Some points, one per row:
ndarray[-2.45 -0.65 1.39 -0.72 -1.59 -0.90 -0.04 -0.48 0.68 2.12 -0.34
        -0.16 -0.55 0.10 0.90 -1.79 -0.69 1.92 1.74 -0.95 0.35 0.14
        1.21 0.91]
ndarray[-0.69 0.15 0.68 -1.00 0.26 -0.72 0.39 -0.64 -0.95 0.48 -0.27
        -0.34 -0.03 -0.80 -0.09 -0.50 -0.28 0.80 -1.91 0.97 0.43 0.30
        0.25 -1.01]
ndarray[-0.59 -0.68 0.01 0.58 0.25 0.18 0.61 0.75 0.47 0.08 1.16
        0.24 0.17 0.40 0.34 -0.24 0.01 -0.30 1.58 -1.23 0.02 -0.45
        -0.43 0.94]
ndarray[0.73 -0.77 -0.11 1.29 1.07 0.53 0.43 1.32 1.16 -0.80 1.40
        0.59 0.69 0.86 0.57 -0.05 0.58 -0.12 0.19 1.24 -0.55 -0.08
        0.07 -0.46]
ndarray[-0.86 0.12 -0.97 -1.32 -0.88 -0.21 0.61 -1.50 -1.90 0.63 -1.20
        0.28 -0.56 -0.70 -1.08 0.03 0.63 0.71 0.01 -3.08 0.38 0.10
        0.32 -0.85]
ndarray[0.94 -1.58 -0.49 1.50 0.99 -0.54 3.14 0.23 1.22 -1.89 2.32
        2.01 1.02 -0.47 -0.23 -0.24 1.44 -2.51 0.72 -0.17 -1.99 1.10
        -0.36 0.68]
ndarray[0.55 0.16 -0.57 -0.17 0.36 0.22 -0.39 0.67 1.43 -0.43 -0.66
        0.01 -0.67 -0.18 -0.05 0.76 -0.57 0.13 1.27 0.24 0.58 0.16
        0.50 1.06]
ndarray[0.89 -0.69 -0.66 1.95 1.04 -0.31 1.46 0.83 0.64 -1.34 1.80
        0.76 1.48 -0.50 0.34 -0.64 1.29 -1.38 -0.94 1.21 -1.72 0.34
        -0.07 -0.15]
ndarray[0.35 1.06 0.07 -0.38 0.04 0.71 -1.03 0.17 -0.24 0.07 -2.20
        -0.82 -1.09 0.68 -1.06 1.93 0.09 -0.33 -0.34 -0.86 0.96 -0.32
        0.47 1.08]
ndarray[1.52 1.01 0.65 0.85 0.48 0.94 -1.57 0.15 0.86 -0.09 0.17
        -0.89 0.04 1.62 0.57 0.44 -0.72 -0.40 -0.47 2.61 -0.45 -0.84
        0.53 0.34]
ndarray[1.85 0.46 -1.07 0.75 1.44 1.54 0.31 1.39 -0.14 -1.30 -0.11
        0.38 1.41 -0.40 -0.49 1.82 1.11 -0.62 -1.30 0.31 0.09 0.34
        -1.17 -0.64]
ndarray[0.72 -0.08 -0.70 0.28 0.06 -0.38 0.41 -0.35 -1.58 -0.99 1.09
        0.64 0.59 -0.77 -0.34 -0.04 0.79 -0.17 -1.15 -0.40 0.13 0.18
        -0.84 -0.63]
Then 12 other points, each followed by its number:
ndarray[-1.33 0.42 0.99 -0.80 0.44 -0.79 0.27 -0.25 0.08 1.28 2.03
        0.83 0.14 0.01 1.29 -3.16 -0.50 0.99 0.55 -0.32 -0.19 -0.23
        0.85 -0.41] 0
ndarray[-0.48 -1.10 -1.38 -0.68 0.20 -0.06 1.17 -0.55 -0.66 0.23 1.49
        1.30 -0.38 -1.52 0.65 -1.59 0.54 -0.71 -0.47 0.23 -1.22 1.10
        -0.61 -0.71] 1
ndarray[-0.07 0.68 1.15 -1.76 -1.29 0.20 -1.29 -0.80 -0.52 1.65 -1.90
        -1.08 -1.14 -1.09 -0.39 0.26 -0.99 0.83 0.49 -0.71 1.40 0.04
        -0.01 -0.11] 2
ndarray[1.99 0.51 -0.73 1.95 1.72 1.54 -0.73 0.99 0.32 -2.08 -0.09
        -0.31 0.60 0.66 0.09 2.00 -0.19 -0.95 -0.78 1.24 -1.14 -0.63
        -0.54 0.26] 3
ndarray[0.72 0.15 0.28 -0.54 -1.01 0.36 -0.96 -0.37 0.08 0.20 -2.63
        -1.16 -0.88 -0.27 -1.63 2.32 -0.53 -0.36 -0.21 -0.14 1.88 -0.58
        0.71 -0.25] 4
ndarray[-0.56 -1.04 0.36 1.10 -0.54 0.14 2.29 -0.05 0.70 -0.20 0.52
        1.60 -0.62 0.38 -0.64 -1.32 0.37 -0.85 2.54 -1.56 -0.85 -0.85
        0.42 2.20] 5
ndarray[1.44 0.59 0.16 0.10 0.20 0.34 0.54 0.11 0.30 -1.22 -0.19
        -1.07 -0.40 0.33 -0.73 1.25 0.42 0.12 0.17 0.26 0.27 -0.63
        0.51 0.61] 6
ndarray[0.84 0.78 -0.78 -0.77 0.78 -0.23 -1.07 0.14 -1.43 -0.21 0.06
        -0.93 0.15 0.06 0.45 0.65 -0.35 0.58 -2.49 1.15 0.03 0.48
        -0.92 -1.33] 7
ndarray[1.44 0.75 -1.33 0.51 0.42 0.99 -1.83 0.09 -0.89 -0.60 -3.18
        -2.23 -0.87 0.37 -1.22 4.83 0.33 -0.56 -0.79 0.86 1.39 -1.06
        -0.75 0.63] 8
ndarray[-1.78 0.40 0.16 -2.51 -0.88 -1.26 -0.31 -0.85 -2.13 1.83 0.41
        0.53 0.41 -1.00 -0.16 -2.10 0.29 1.68 -0.64 -1.75 0.55 0.98
        0.15 -1.44] 9
ndarray[0.05 -0.74 0.86 0.11 0.26 -0.61 0.58 -0.02 -0.08 -0.91 0.46
        -0.63 0.56 -0.57 -0.06 1.64 0.03 0.04 -1.54 2.04 0.14 1.43
        -0.71 -0.71] 10
ndarray[-2.29 -0.09 1.69 -1.46 -1.25 -1.54 -0.89 -0.14 -0.77 1.73 0.49
        0.63 0.32 0.21 0.95 -3.42 -0.17 2.02 0.93 -0.96 0.13 0.28
        0.16 -0.52] 11
Which three of these numbered points are nearest to each point below by angle, seen from the average point of the first points? Their numbers follow each, nearest first.
ndarray[1.75 0.01 -0.69 0.90 0.95 0.70 -0.50 0.52 0.40 -1.58 -1.00
        -0.50 0.39 0.86 -0.03 2.06 0.72 -0.61 -1.47 0.81 -0.24 -0.31
        -0.21 0.42] > 3 8 6
ndarray[0.05 0.33 -0.60 -0.51 -0.61 0.09 -0.17 -0.66 0.32 0.03 -0.24
        -0.48 0.09 -0.16 0.11 -0.06 0.04 0.50 0.43 0.07 -0.28 -0.22
        -0.01 -0.18] > 2 9 11
ndarray[1.03 0.66 -0.99 -0.52 0.33 0.80 -1.08 -0.15 -1.36 -0.97 -0.87
        0.08 -0.58 0.39 -1.33 1.11 -0.21 -0.59 -0.38 -0.28 0.42 -0.69
        -0.35 0.66] > 8 4 6
ndarray[-1.63 -1.61 -1.21 -0.97 0.52 -1.28 3.03 -0.27 -1.09 0.48 2.13
        2.40 1.45 -1.88 0.15 -2.47 1.57 -0.44 -0.42 -1.22 -0.74 1.54
        -0.65 -1.95] > 1 9 0
ndarray[1.14 -1.39 -0.68 1.03 0.70 -0.19 1.73 0.06 0.20 -2.16 0.66
        0.73 0.62 -0.55 -0.93 0.78 1.09 -1.24 -0.08 -0.15 -1.14 0.67
        -0.52 0.73] > 3 5 1
ndarray[-0.21 0.00 0.47 0.69 1.03 0.12 -0.17 0.46 0.92 -0.08 0.86
        0.03 0.38 0.68 0.51 -1.32 -0.31 -0.16 0.57 0.87 -0.22 -0.55
        0.03 -0.03] > 0 11 5
ndarray[1.25 0.06 1.59 1.01 0.35 -0.16 -0.58 0.26 0.27 -1.23 -0.45
        -1.49 1.02 -0.17 0.72 1.05 -0.66 -0.31 -2.01 4.59 0.46 1.10
        0.07 -0.87] > 10 7 3
ndarray[1.16 -0.88 -1.34 0.91 0.80 -0.31 1.48 -0.22 -0.03 -1.46 0.97
        1.82 0.16 -0.45 -0.89 -0.91 0.43 -1.03 -0.29 -0.87 -2.07 0.04
        -0.04 -1.32] > 1 5 3
ndarray[2.66 -0.73 -0.26 1.30 2.37 -0.09 0.17 0.81 0.33 -2.72 1.16
        -1.03 1.84 -0.59 -0.10 2.23 -0.25 -2.48 -3.23 4.77 0.41 0.78
        -1.47 -1.45] > 10 3 7
ndarray[0.54 -0.75 -0.62 1.92 1.36 0.35 1.88 0.03 0.31 -0.68 2.37
        1.41 1.68 -0.57 0.13 -0.54 0.96 -2.03 -0.52 1.05 -1.26 0.81
        -0.16 0.06] > 1 3 5
ndarray[-0.32 0.24 0.62 -0.48 -0.47 -0.57 -0.43 0.00 0.06 0.71 -0.04
        -0.68 0.00 0.50 0.38 -0.78 -0.29 0.42 0.72 -0.09 -0.28 -0.48
        0.08 0.38] > 11 2 0
ndarray[-1.05 1.82 1.48 -1.66 -0.70 0.04 -2.43 0.37 -0.11 1.15 -1.31
        -1.21 -0.77 0.78 1.10 -0.06 -1.68 1.69 -0.49 1.88 1.64 -0.40
        0.83 -0.62] > 2 4 11
ndarray[-1.40 0.10 1.86 -0.69 -1.41 -1.14 -0.92 0.25 0.59 2.38 0.26
        -0.03 -0.03 0.06 0.90 -1.78 -1.55 0.78 0.95 0.81 0.54 0.85
        1.01 -0.23] > 11 0 2
ndarray[-0.44 -0.23 0.63 -1.18 -0.05 -0.13 -1.18 0.22 -0.24 1.26 0.00
        -0.52 0.09 0.68 1.66 -0.28 -1.42 0.63 -1.50 1.43 1.22 0.56
        0.30 -0.83] > 7 2 11
